Look-ups in named tables: a row name and a column name give one cell, copied from the table.

vele =
,naruv,bano,zoveb,zigavos,bikaza,bel,lufomo,kamefud,bidosa,kidar
rofibot,-118,491,-102,98,152,-283,-223,-287,477,-3
zit,-19,-311,658,-137,463,-299,-65,-369,-173,141
pakupul,4,-497,-188,34,464,-26,166,260,-200,-136
diz,95,-462,185,247,18,124,427,168,21,-520
tek,75,323,52,-336,-184,575,-565,-227,72,252
dod,58,268,370,60,-771,7,-94,15,105,370
gome,-57,324,221,-25,-24,-71,-111,335,110,-98
vibekuf,147,402,218,15,193,270,-68,-138,257,-762
gopos,-213,-201,168,152,587,369,-153,326,-276,-125
kuper,-156,213,-379,-737,161,-281,376,-118,8,410

diz, bano: -462
kuper, bidosa: 8
tek, lufomo: -565
vibekuf, zigavos: 15
vibekuf, zoveb: 218
diz, bel: 124
gopos, bidosa: -276
gome, bano: 324
gopos, bano: -201
tek, kamefud: -227
zit, naruv: -19
zit, bidosa: -173
diz, kidar: -520
gome, zigavos: -25
vibekuf, bel: 270
dod, kamefud: 15
rofibot, naruv: -118
rofibot, zigavos: 98
dod, bidosa: 105
pakupul, bikaza: 464

gakav:
|  | tol | risidag | nuvo | sep |
|---|---|---|---|---|
| sut | -30694 | 54649 | -6973 | 48479 |
| tud | -1580 | -9161 | 3576 | 8561 |
| dut | 56661 | 970 | 5340 | -22058 |
| mif | -7763 | -42536 | 9628 | -7568 |
| konis | 22017 | -60461 | 4851 | -2253 |
| gud | 41319 | 29045 | 18164 | 55134 |
| deruriz | -91629 | 38146 | 8419 | 61038 |
| momu | 32659 | 14572 | 3771 | -3274 |

What is the sep of gud in gakav?
55134
What is the tol of tud in gakav?
-1580
What is the nuvo of deruriz in gakav?
8419
What is the risidag of konis in gakav?
-60461
What is the tol of momu in gakav?
32659
What is the tol of konis in gakav?
22017
What is the nuvo of tud in gakav?
3576
What is the risidag of dut in gakav?
970
What is the risidag of tud in gakav?
-9161
What is the sep of tud in gakav?
8561
What is the tol of dut in gakav?
56661
What is the sep of momu in gakav?
-3274
What is the sep of sut in gakav?
48479
What is the tol of deruriz in gakav?
-91629

Table tiv
         vam  vasu  mago  feva  porinar   bog  tivusa  tigiga   vis
ris     0.43  0.56  0.23  0.14     0.56  0.53    0.63    0.61  0.44
gilibe  0.37  0.44  0.43  0.42     0.66  0.65    0.44    0.73  0.43
luv     0.48  0.38  0.26  0.25     0.35  0.20    0.70    0.43  0.44
tulo    0.19  0.41  0.65  0.19     0.25  0.38    0.51    0.28  0.43
lup     0.06  0.73  0.34  0.83     0.49  0.69    0.68    0.24  0.43
sivam   0.30  0.22  0.16  0.64     0.60  0.07    0.38    0.46  0.43
mogo    0.35  0.43  0.51  0.57     0.24  0.36    0.29    0.47  0.39
piza    0.84  0.22  0.45  0.88     0.27  0.29    0.40    0.59  0.43

tigiga of piza is 0.59
vasu of lup is 0.73
vasu of tulo is 0.41
mago of tulo is 0.65
porinar of sivam is 0.60
vasu of ris is 0.56
bog of luv is 0.20
porinar of mogo is 0.24
porinar of ris is 0.56
mago of piza is 0.45
vis of lup is 0.43
vis of tulo is 0.43
feva of ris is 0.14
tigiga of lup is 0.24
vam of piza is 0.84
mago of lup is 0.34
tivusa of tulo is 0.51
vam of lup is 0.06

vabu =
|  | gupega | segu | zepe | vabadu | donif |
|---|---|---|---|---|---|
| sibe | 64 | 144 | 150 | 212 | 247 |
| pagel | 86 | 192 | 222 | 213 | 80 |
| panun | 115 | 159 | 117 | 116 | 189 |
| gasamo | 155 | 64 | 253 | 124 | 234 |
| porisa | 116 | 172 | 199 | 249 | 188 |
| kugo | 182 | 55 | 140 | 231 | 172 |
| zezuga | 158 | 201 | 140 | 136 | 209 |
| vom | 133 | 190 | 208 | 104 | 163 |

What is the vabadu of sibe in vabu?
212
What is the segu of zezuga in vabu?
201
What is the vabadu of porisa in vabu?
249
What is the donif of vom in vabu?
163
What is the gupega of pagel in vabu?
86
What is the gupega of kugo in vabu?
182
What is the vabadu of zezuga in vabu?
136
What is the gupega of vom in vabu?
133
What is the vabadu of gasamo in vabu?
124
What is the donif of pagel in vabu?
80

rubez:
        tezos  serop  gudifi  reraza   penu
mem     -0.42  -0.48   -0.55   -0.88  -0.18
zenupi   0.54   0.26    0.49   -0.24  -0.01
zopone  -0.16  -0.77    0.75    0.38   0.61

reraza of zopone: 0.38
reraza of zenupi: -0.24
penu of mem: -0.18
serop of zenupi: 0.26
tezos of mem: -0.42
penu of zenupi: -0.01
serop of zopone: -0.77
tezos of zenupi: 0.54
gudifi of zopone: 0.75
penu of zopone: 0.61
gudifi of zenupi: 0.49
reraza of mem: -0.88
tezos of zopone: -0.16
Which row has the largest penu? zopone

fipi.csv
,mukobi,pizori,dosabek,goko,salu,vaso,rurun,zon
zed,-688,368,-712,-891,-691,756,721,135
bet,175,-965,-480,330,-96,73,416,-184
koreb,-129,-488,-366,88,393,788,420,-1
gal,-82,580,-528,220,-444,594,228,-82
megefe,94,-479,-508,403,150,618,343,-97
sevotez,-595,539,-516,-925,268,-94,267,341
dobutef,-531,189,93,-724,-717,444,417,-116
bef,23,-368,-590,201,402,77,-72,106
bedor,118,-435,-407,351,422,168,-27,-65

What is the salu of bedor in fipi?
422
What is the pizori of gal in fipi?
580
What is the vaso of gal in fipi?
594
What is the rurun of gal in fipi?
228
What is the vaso of koreb in fipi?
788
What is the pizori of megefe in fipi?
-479
What is the dosabek of koreb in fipi?
-366
What is the salu of dobutef in fipi?
-717
What is the goko of zed in fipi?
-891
What is the salu of koreb in fipi?
393
What is the zon of zed in fipi?
135
What is the dosabek of gal in fipi?
-528

lupava =
fields: pomerik, kug
nifudis: [23, 20]
kefotom: [60, 86]
zofel: [50, 58]
sim: [10, 14]
kebepul: [44, 56]
zubur: [27, 52]
ror: [55, 45]
kerabe: [64, 14]
demes: [20, 25]
sozefa: [48, 71]
soreso: [49, 45]
parunan: [45, 40]
vebuka: [24, 36]

What is the kug of zofel in lupava?
58
What is the pomerik of kefotom in lupava?
60
What is the pomerik of soreso in lupava?
49
What is the pomerik of vebuka in lupava?
24
What is the pomerik of demes in lupava?
20
What is the kug of zubur in lupava?
52
What is the pomerik of parunan in lupava?
45
What is the kug of soreso in lupava?
45
What is the pomerik of zubur in lupava?
27
What is the pomerik of sim in lupava?
10

Table zin
cols = fazere, zade, suv, lef, fodugi, demeki
dovolal: [5.43, 3.67, 4.17, 6.18, 4.53, 8.98]
dipo: [4.77, 4.35, 5.09, 3.30, 4.21, 4.80]
daliku: [4.67, 4.31, 5.04, 3.56, 4.32, 4.70]
vibutug: [4.79, 4.72, 4.70, 4.77, 4.71, 4.88]
pusago: [5.36, 3.73, 4.19, 6.08, 4.51, 8.83]
lazor: [4.98, 4.33, 4.47, 5.28, 4.63, 6.42]
siruro: [4.72, 4.72, 4.72, 4.80, 4.69, 4.88]
potenik: [4.48, 4.51, 5.35, 3.50, 3.77, 4.24]
palidog: [4.81, 5.97, 3.94, 5.78, 7.22, 2.09]
kudugag: [4.78, 4.75, 4.66, 4.89, 4.82, 4.78]
bib: [5.80, 4.52, 4.10, 6.84, 4.11, 8.45]

What is the lef of lazor in zin? 5.28
What is the suv of kudugag in zin? 4.66
What is the fodugi of dipo in zin? 4.21
What is the fodugi of siruro in zin? 4.69
What is the lef of daliku in zin? 3.56
What is the zade of dovolal in zin? 3.67
What is the lef of palidog in zin? 5.78
What is the demeki of lazor in zin? 6.42
What is the suv of lazor in zin? 4.47
What is the lef of dovolal in zin? 6.18
What is the fodugi of palidog in zin? 7.22
What is the fazere of dipo in zin? 4.77
What is the lef of bib in zin? 6.84
What is the fodugi of potenik in zin? 3.77
What is the fazere of siruro in zin? 4.72
What is the lef of siruro in zin? 4.80
What is the fodugi of lazor in zin? 4.63
What is the suv of vibutug in zin? 4.70
Row with the largest suv: potenik

